Some points:
tensor([-15.,  -4.,  -6.,  37., -18.,   6., -16.,  -5., -31.,  25., -18., -40., -15.,   2., -11.,  12.,  34.,  20.,
          5.,  13.,  15.,   2.,   7., -11.])
tensor([-35.,  13.,   7.,  11.,  30.,   2.,  38., -32., -25.,  57., -17.,  28.,  62.,  11.,  -9.,  22., -30.,  26.,
         10.,  38., -13.,  30.,  20.,  31.])
tensor([ 61.,  13.,  -9.,  -1.,  -9.,  17., -13.,   7.,  29., -34.,  16.,  39.,  41.,   5.,   2.,  -4.,  11.,  -2.,
         15.,  40.,  35.,  69., -13.,  28.])
tensor([-12., -20.,   3.,  18.,  29.,  43.,  29., -33., -22., -10.,   9.,  13.,  -7., -25.,  -5., -32.,  25.,  -3.,
         17.,  12.,  49.,  17.,  16.,   3.])
tensor([  6., -21., -11.,  -4.,   9.,   4.,  -9., -20.,   0., -25.,  -3.,  -9.,  13.,  18.,  25.,  -4., -11.,  -1.,
         16.,   9., -25.,  27., -30., -10.])
tensor([-27., -16.,  -1., -47., -29., -16.,   1.,  -8.,  25.,  -2.,  26.,  24.,  68., -11.,   7., -32.,  27., -53.,
          3.,  21., -25., -12., -41., -17.])
tensor([ 15.,  19.,  -6.,   2.,  50.,  13.,  42.,  42.,  80., -30., -11., -14.,  21., -25.,   4.,  -6.,  -6.,   1.,
         -3.,  13.,  24.,  -4.,  14.,  -3.])
tensor([  0., -29.,  25.,  -9.,  19.,  -5.,  12., -13., -84., -48.,   0.,  -8., -34., -31.,  -3., -10.,  -9., -29.,
         -1., -62.,   7., -25.,   3.,   3.])
tensor([-27., -31.,  -4., -18.,  11.,   4., -44.,  20., -11., -11.,   6.,  25.,   0., -12.,  -6.,  16., -21.,  13.,
          1., -18., -14., -52.,   7.,  58.])
tensor([  3.,  53.,  13.,  28., -36.,  15.,   4.,   2.,   4.,   5.,   1.,  14.,  -7.,  -3.,  -4.,  -1.,  14.,  16.,
        -24.,   7., -14., -12.,  -2.,   3.])
tensor([-14.,  -1., -17.,  33., -23.,  -2.,  -5.,  17., -41.,  37.,  -7., -17., -12.,  12.,  12.,  13.,  33.,  26.,
          0.,  -9.,   4.,  19.,   0.,  -4.])
tensor([-28., -32.,  15., -27.,  10.,  -1., -46.,  14., -10., -14.,   9.,   8.,   4., -17.,   3.,  26., -23.,   4.,
          6., -13.,   7., -57.,   9.,  50.])
tensor([ 28.,  17., -11., -17.,  38., -19.,  -9.,   4.,   1., -33.,  -4.,   5.,   1., -45.,  -2.,  24., -35.,  -2.,
        -38., -19., -31., -28.,   6., -24.])
tensor([-35., -15.,  -4.,  -6.,  46.,  20., -29., -18., -23.,  13., -29., -34., -41.,  19.,  11.,  15.,  18.,  16.,
         27., -47.,   6.,  29.,   0., -40.])
tensor([-17., -14.,  -3., -44., -13.,   7.,  19., -11.,  40.,  58.,  -8.,   1., -12., -12.,   4., -23., -25.,   2.,
         14., -17.,   8., -29.,  13.,  88.])
tensor([-21., -24., -13., -34., -34.,  35., -10.,  -8.,  27., -13.,  42.,  -5.,  29.,   7.,   6.,   4., -23.,  -3.,
         10.,  29., -12., -20., -33.,  56.])
tensor([ 52.,  34.,   2.,  43.,  -1., -15.,   4.,  -6.,  78.,   9.,  31., -13., -25.,  28.,   2.,  54.,  79., -62.,
         22.,  10.,  39.,   7., -37.,  39.])
tensor([ -5.,  29.,  -6., -22.,  26.,  32., -11.,  -3.,  12.,   2., -16.,   4., -42.,  -6.,  11.,  19., -15.,   2.,
         -2., -27.,  -8.,   3.,  -3., -42.])
tensor([-34., -18., -21.,  -5.,  43.,  13., -11.,   9., -35.,  13., -31., -27., -47.,  21.,  15.,  21.,   4.,  18.,
         33., -32.,  10.,  30.,  -5., -44.])
tensor([-13.,  -2.,  -9.,  31., -18.,   1.,  -9.,   5., -37.,  33.,  -7., -24., -14.,   1.,   6.,  12.,  39.,  23.,
          2.,  -6.,  -5.,  13.,   3.,  -8.])
tensor([ -1., -20.,  -5.,   2.,   4.,  18., -12., -12.,   1., -26.,  -1., -27.,  25.,  42.,  -7.,  -7., -12., -30.,
         -1.,   9., -23.,  23., -10., -18.])
tensor([-12.,  12.,   6., -46.,   9., -65., -35.,   2., -28., -78.,  -5., -13., -14.,   3.,   4., -32., -51.,  33.,
        -21.,  35.,  17.,  42.,  37.,  -7.])
tensor([  3.,  23., -10.,  73., -87., -12., -11.,  -7., -47.,  47.,   6., -16.,  18.,  -7.,  -3.,   5.,  62.,  13.,
         -7.,  42.,  -8., -12.,  42.,  32.])
tensor([ 21.,  -3.,  -4.,  29., -31.,   2.,   7., -28.,  84.,  34.,  48.,  -1.,  26.,   5.,  -5., -30., -59.,  51.,
         11., -18.,  40.,  20.,  49., -47.])
tensor([  4., -19.,   4.,  -7.,   0.,  -9.,  -6.,  -9.,  -1., -23.,  -1., -19.,  20.,  28., -12.,  -6.,  -8.,   4.,
          2.,   1., -13.,  27., -42., -20.])
tensor([-66.,   4.,   7.,  -1., -53., -28.,   5.,   6.,  -9.,  50.,  11.,  23.,  43., -12.,  11.,   0.,  60., -22.,
         -5.,  22.,   9., -25.,  -9., -14.])
tensor([-65., -17.,  -4., -43.,   5.,  -5., -22.,   2.,   3.,  35., -24.,  21.,   8.,  -7., -16.,   0.,  41., -27.,
         15., -29.,  -6.,   5., -15., -42.])
tensor([ 13., -14.,   6., -22., -39.,   8.,  68., -15.,  24., -73., -16.,  12., -23.,  18., -10.,   8.,  97.,  47.,
         10.,  19.,  -5., -10.,  52., -12.])
tensor([-34., -26., -14., -22.,  10.,  -6., -33.,  22., -11., -12.,   5.,  10.,   6., -18., -12.,  23., -26.,  16.,
         -2., -14.,   9., -58., -11.,  53.])
tensor([  4.,  54.,   6.,  30., -28.,   4.,   4., -27.,   6.,  10.,  -2.,   2., -10., -23.,  13.,  -1.,  11.,  12.,
        -19.,  11., -15., -15.,  -4.,   8.])
tensor([-34.,   4.,  20.,  37., -29.,  18.,  42.,  20.,  36., -65.,   7.,   8., -22., -17.,  14.,  -3., -41.,  -9.,
         -5., -51., -40.,  -6.,  14.,  -4.])
tensor([ 31.,   6.,   2.,   3., -63.,  -4.,  -3., -17., -16.,  -3.,  37.,  -1.,  38.,  12.,  30., -12.,  20.,   2.,
         -5.,  52., -14.,  -3., -22.,  10.])
tensor([-19.,  -2.,  16.,  38., -16.,  10., -24.,  -9., -31.,  30., -13., -21., -13.,  10.,   3.,  10.,  35.,  18.,
         -8.,   3.,   8.,  11.,   8.,  -7.])
tensor([ -1.,  24.,  19., -10.,  26.,  14.,  -2.,  -1.,  14.,  -4., -32., -19., -29., -29., -25.,  17., -12.,  18.,
         11., -34., -11.,  12., -24., -34.])
tensor([ 31.,  28.,  13.,  -3.,  71., -16.,  27.,  26., -12., -18.,  22.,   9.,  41.,  11., -15.,  -9., -17.,  25.,
         27., -11., -22., -10.,  51., -36.])
tensor([ 22.,  11.,   0.,  20., -65.,  -8.,  -2., -25.,  -2.,   2., -14.,  24.,  10.,  14., -14., -33., -86., -51.,
         23.,  -1.,   1., -14., -35., -21.])
tensor([ 23., -24., -14.,   6.,  65., -59., -49.,  15., -49., -60.,  -4.,  21.,   5.,   8.,   0.,   8., -27.,   4.,
        -27.,  -1., -28., -71.,   5., -12.])
tensor([-11.,  34.,  -9., -16.,  26.,  25.,   5.,   6.,   3.,  -3., -12., -11., -31., -10.,  10.,  23., -21.,  -3.,
         -7., -33.,  -5.,  12.,  -5., -38.])
There is one direction along which these points spread out most. Take the direction at right angles to it along which they spread out most. Then take the direction at right angles to both along which they spread out most. Go by this last direction. How far along it is each point below, from 0 to 99? The average is 50, and the first point in the table lies past the average. One standard deviation of the points above along it is 16.
tensor([ 21.,  14.,   8.,   0.,  27.,  17., -27.,  37.,   5.,   0., -37.,  10.,  -1.,   6.,  19.,  25.,  29.,  15.,
         29., -15.,  59.,  80.,  24.,   9.]) 30
tensor([ 24.,   3.,   3.,  22., -64.,  -4.,   0.,  -8., -14.,  -5.,  30.,  -1.,  39.,  15.,   8.,  -9.,  11.,  -8.,
        -15.,  53., -19.,   2., -18.,  12.]) 55
tensor([-17.,  34.,  -2., -11.,  31.,  27., -10.,   1.,  16.,   2.,   0.,  -8., -37.,   9.,  -6.,  12., -13.,   2.,
        -22., -39., -11.,  13.,  -4., -32.]) 36
tensor([ 49.,  -5.,  17., -11.,  27.,  36.,  44.,  12.,  34.,  61.,  -5.,  13.,  32.,  12.,  -6., -10.,  -7.,  17.,
         -1.,  54.,  17.,   7.,  26.,   8.]) 32
tensor([ 34.,  51.,  -3.,  14.,  -3.,   3.,  25.,  -2.,  65.,  -9.,  -5.,   2., -19.,  -4., -12.,  34.,  19., -27.,
        -22., -21.,  12.,   4., -43.,   9.]) 27
tensor([ 50.,  -1.,   9., -32.,  12., -19.,  67.,  -3.,  42.,  86., -15.,  -4., -23.,  19.,   4., -70., -39., -13.,
         -6., -11.,   3., -17.,  10.,  29.]) 39
tensor([ -5., -26., -24.,  -4.,  24.,   1.,   5., -14., -80., -58.,   2.,   4., -35., -19., -20., -16.,  -7., -30.,
         -8., -58.,  21., -27.,   7.,   2.]) 63
tensor([-37., -25.,   3.,  -9., -33., -44.,   5.,  44.,  16.,  74.,   1.,   5., -82., -26., -16., -27.,  21., -47.,
         -4.,  86.,  12.,  65., -11.,  31.]) 58
tensor([ 39., -32.,   7.,  -1.,   7., -31., -14.,  -6., -19., -56.,  21.,   8.,  43.,  11.,  -1.,  -1., -32., -12.,
        -19.,  20., -36., -18., -30.,  -6.]) 55
tensor([ 41., -28.,   8.,  -9.,  35., -26.,   6.,  18.,  -1.,  18.,  -6.,  11.,  -7.,  15., -11., -21., -37., -10.,
        -31.,  -9., -12., -34.,  11.,   1.]) 52
